(in the rows, 128 means zero)
Rows swapped in pairs by one turn or mirror: which row each one swaps with
buna: [129 106 123 127 130 150 102 146 166 113 119 124 138 145  96  97 141 143
 103]
mas: [153 144 110 137 123 169 140 112 151 102 117 132 114 144 121 133 159 148
 106]
duk: [148 128 139 140 152 147 135 139 130 100  97 131 154 119 119 128 172 120
 117]
soke: [143 103 137 148 140 116 145 108 154 120 133 108 127 169 121 116 161 125
  94]
fetu: [172 124 138 125 131 140 125 148 163 107 110 120 137 153  95  85 153 147
 118]
vek: [145 105 130 135 158 111 113 145 173 122 125 100 111 118 144 143 166 133
 116]
kufu: [171 133 129 137 173 152 117 138 164 124 124 113 132 118 113 139 157 164
 104]
vebiz: [159 122  81 158 145 134 116 121 146 124 116 124 141 154 114 120 147 145
  91]
Lam: [151 137 108 140 122 161 143 111 153  98 114 131 114 144 109 128 158 150
 105]
peve: [141 102 134 153 132 113 140 111 153 116 129 107 124 160 123 111 165 127
  87]
fev: [145 135 101 168 138 136 111 124 151 114 134 143 117 151 104 114 140 146
 127]
nolu: [152 124 140 140 148 143 111 170 122 122 116 119 123 136 116 151 154 137
 138]
lal: [134 117 110 118 145 136 129 152 170 124 120 109 145 106 125 130 156 144
 103]
favul: [144 103 131 150 132 121 146 113 154 119 131 105 122 163 129 116 156 126
  83]
losig: [146 139 140 119 144 149 138 141 138 114 104 118 155 117 116 120 176 123
 120]
zozep: [147 121 140 133 158 146 131 139 127 100 102 128 155 117 122 130 162 124
 114]
nek: [159 124 116 129 163 156 118 140 173 129 126 112 138 113 123 140 152 158
 104]
Nefa: [146 126 113 128 141 141 128 142 178 121 121 112 144 102 117 131 153 156
 103]
Sav: [137  94 155 162 139 133 119 141 142 129 105 110 119 166 109 107 142 131
 124]
kasu: [139 118 153 144 127 141 110 134 152 137 110  95 118 132 143 127 193 129
  99]
vav: [130  97 147 159 126 128 119 142 147 141 115 114 114 160 113 100 143 131
 122]
dal: [144 120 152 142 122 145 111 131 150 143 116  88 113 134 139 131 188 126
 100]
Regol: [123 117 145 140 123 124 104 132 152 133  91  96 115 125 122 139 177 134
 110]
babo: [124 119 136 137 137 118 104 139 140 129  88 106 126 130 107 145 155 130
 132]
ner: [179 136 141 142 136 146 105 156 131 129  91 112 134 154 133 134 159 138
 117]
bipon: [138 141 121 136 117 144 115 149 144 112 143 110 105 136 132 115 160 163
 134]
Lusu: [142 132 108 175 139 138 111 129 140 111 123 146 128 143 108 112 137 142
 121]
kado: [174 142 143 125 128 140 138 148 170 100 121 109 139 148 105 102 165 145
 130]
kaduk: [141 103 129 133 116 136 123 129 176 126 128 108 123 169 126  96 158 127
 135]
nekad: [142 136 103 156 149 141  90 128 150 125 121 119 110 154 114 127 153 140
  81]
Dar: [161 110 152 157 154 149 110 147 131 124  97 105 132 171 113 130 154 135
 112]
Dolo: [158 142 116 136 131 145 154 110 162 102 111 130 119 137 113 127 156 158
 108]
vazin: [143 126 129 142 141 122 142 113 158 119 142 107 127 180 117 131 167 124
 105]
Tigi: [139 120 139 157 154 118 135 140 141 115 131 111 145 127 128 114 133 140
 144]
Dof: [156 130 133 148 146 161 117 162 119 116 122 118 121 141 121 149 155 136
 140]
Zufel: [158 125 131 124 129 146 116 149 148 114 108 124 142 149  90  88 150 152
 105]
tavo: [142 141 117 134 138 126 125 117 158 116 141 117 118 183 105 138 163 134
 126]
lep: [132  98 151 162 132 127 119 142 145 142 108 116 118 159 110 103 139 137
 120]
Bokav: [172 120 149 145 174 148 112 143 177 105 132 101 121 139 114 140 158 146
 119]
Gan: [134 128 120 154 155 134 100 144 156 137 143 116  96 146 130 135 171 138
  97]
Biza: [143 125 125 152 163 130 108 150 152 137 150 110  94 145 125 135 179 137
 103]
mus: [133 125 146 137 128 139 107 131 150 142 109  92 109 128 132 129 188 129
 101]
naz: [141 116 133 152 162 129 108 150 153 138 146 109  94 142 134 141 173 137
 106]
bez: [173 139 145 134 128 139 144 134 179 103 121 110 126 155 111 102 165 145
 131]
fili: [156 145 116 135 124 170 133 108 157 101 119 131 111 141 120 118 160 150
 110]
zud: [146 137 145 135 151 150 131 140 135 106 103 128 156 117 117 136 171 113
 119]

Swapped with nekad: Dar
Swapped with mas: duk
Swapped with buna: Bokav
Swapped with tavo: babo
Swapped with Dolo: losig

Rows swapped in pairs by one turn or mirror: which row each one swaps with
fadod: [129 127 126 111 123 134 141 153 123  87 131 132 134 105 134 132 110 116
 113]
tiros: [121 139 144 136 118 129 139  95 144 107 143 150 115 106 130 118 111 148
 127]
puno: [127 121 139 141  82 140 135 136 113 107 131 111 113 106 101 125  97 112
 142]
befa: [118 124 119 134 120 118 131 132 138 135 134 108 143 134 102 130 102 132
 156]
teg: [142 122 150 132 127 144 121 108 108 107 147 133 128 158 139 122 123  93
 131]
Gamib: [150 142 130 102 133 130 153 131 125 136 124 129 100 129 135 137 132 140
 148]
gud: [137 122 137 123  97 148 125  93 127 117 141 107 139 117 135 142 117 126
 178]
salo: [136 145 129 118 111 146 127 107 107 129 152 128 129 132 132 135 138 109
 179]
Puva: [165 122 136 120 131 126 135  99 119 125 135 135 139 141 100 117 117 148
 109]
Sosaf: [122 142 150 143 103 155 131 105 147 118 123 119 121 145 134 114 106 117
 139]
Zipos: [165 140 139 103 108 158 129 141 115 130 134 139 137 112 138 152 140 127
 135]
kulep: [129 127 127 120  98 154 128 129 127  97 137 119 141  83 143 142 115 129
 142]
leb: [114 129 136 141 134 121 147 106 154 109 145 132 134 123 122 125 108 141
 124]
guk: [162 143 138 100 104 154 130 144 112 131 134 136 134 119 134 148 140 124
 135]
Tapi: [157 114 120 119 145 124 139 111 116 118 140 113 146 128 121 130 126 140
 104]
kef: [156 117 121 113 147 119 137 107 118 124 131 118 139 129 110 121 122 137
 105]
Nemin: [129 136 148 120 114 138 132  94 136 104 136 160 118 109 142 114 109 153
 125]
nilaz: [126 130 144 136  96 156 124  90 131 108 138 105 132 134 138 127 111 112
 160]
zoda: [150 148 136  98 115 142 128 123 113 145 141 138 124 101 141 141 141 131
 140]
zutad: [124 139 140 150 103 165 117 106 137 117 125 111 130 136 135 107 104 112
 136]
fedif: [154 138 131 141  99 138 126 118 126 122 129 147 139 135  82 112 105 146
 129]
Zupu: [116 123 121 133 123 115 136 138 137 131 136 107 146 134 107 134 104 132
 150]
Vuz: [137 122 151 134 129 138 114  95 111 110 148 128 133 148 137 120 123  99
 139]
niz: [136 111 134 139  95 128 111 141  92 132 120 148 108 119 118 119 120 135
 143]
Bov: [128 129 118 122 111 144 131 146 131  86 129 120 141  99 139 134 116 117
 121]
tovu: [169 128 135 107 112 162 137 117 111 105 143 110 126 106 132 119 106 109
 119]
kapud: [135 122 139 124  99 148 124  92 130 117 143 106 139 111 137 142 119 135
 173]
Kilu: [164 139 138 131 101 139 131 106 130 127 134 147 136 146  94 108 105 142
 119]
lor: [172 138 139 116  88 156 136 145 119 109 126 131 133 132 116 145 136 113
 139]
Nopeb: [147 142 136 108 114 136 132 123 112 143 150 140 124 100 141 145 142 145
 140]
bol: [161 143 142 126  95 164 132 130 129 100 130 135 136 139 118 146 134 109
 145]
lum: [144 137 140 127 127 135 148 135 141 146 120 138  96 125 121 115 116 145
 124]
Dufe: [114 129 136 137 140 114 145 115 151 120 151 130 129 126 123 130 108 138
 127]
tet: [134 118 125 119 100 149 121 123 125 105 134 114 138  84 150 140 118 137
 144]
vela: [147 118 140 123 130 156 116 119 102 103 135 124 132 154 135 119 124  94
 135]
pipen: [155 131 137 130 114 134 135  98 121 125 136 146 139 140  86 108 111 146
 121]
peba: [134 112 103 133 123 120 127 116 107 126 123 117 138 139  96 110 122 136
 152]
Tik: [165 132 113 102 130 138 130 100 100 120 142 109 134 116 127 112 100 133
 127]
mimig: [123 126 145 152  90 137 141 139 123 112 134 118 102 114 100 127 107 113
 145]
Kamu: [123 133 147 143 125 116 118  87 120 125 155 142 120 123 133 137 117 113
 138]
geb: [123 113 130 137 106 123 108 148  96 131 118 138 113 115 113 123 125 130
 150]
nifed: [111 125 127 145 102 120 134 144 124 127 127 113 119 124  98 123 103 126
 155]
Vomas: [165 121 132 123 133 125 140 105 119 126 139 138 138 136 100 123 112 149
 106]
mesug: [163 141 137 111  97 162 134 144 121 112 124 136 140 130 127 143 141 113
 145]
numu: [132 128 131 108 135 136 136 157 121  99 131 136 118 120 116 123 105 103
 119]
gapev: [135 119 143 131 108 130 116 134  98 139 131 153 102 127 105 114 120 134
 153]
tibul: [131 111 114 141 116 128  99 138 111 116 111 119 136 109 137 142 125 116
 135]
geni: [142 131 149 113 114 156 119  96 124 107 121 154 106 110 142 108 109 141
 130]

Swapped with Kilu: lor
Swapped with mesug: pipen
Swapped with leb: kulep
Swapped with nilaz: nifed
Swapped with Dufe: tet

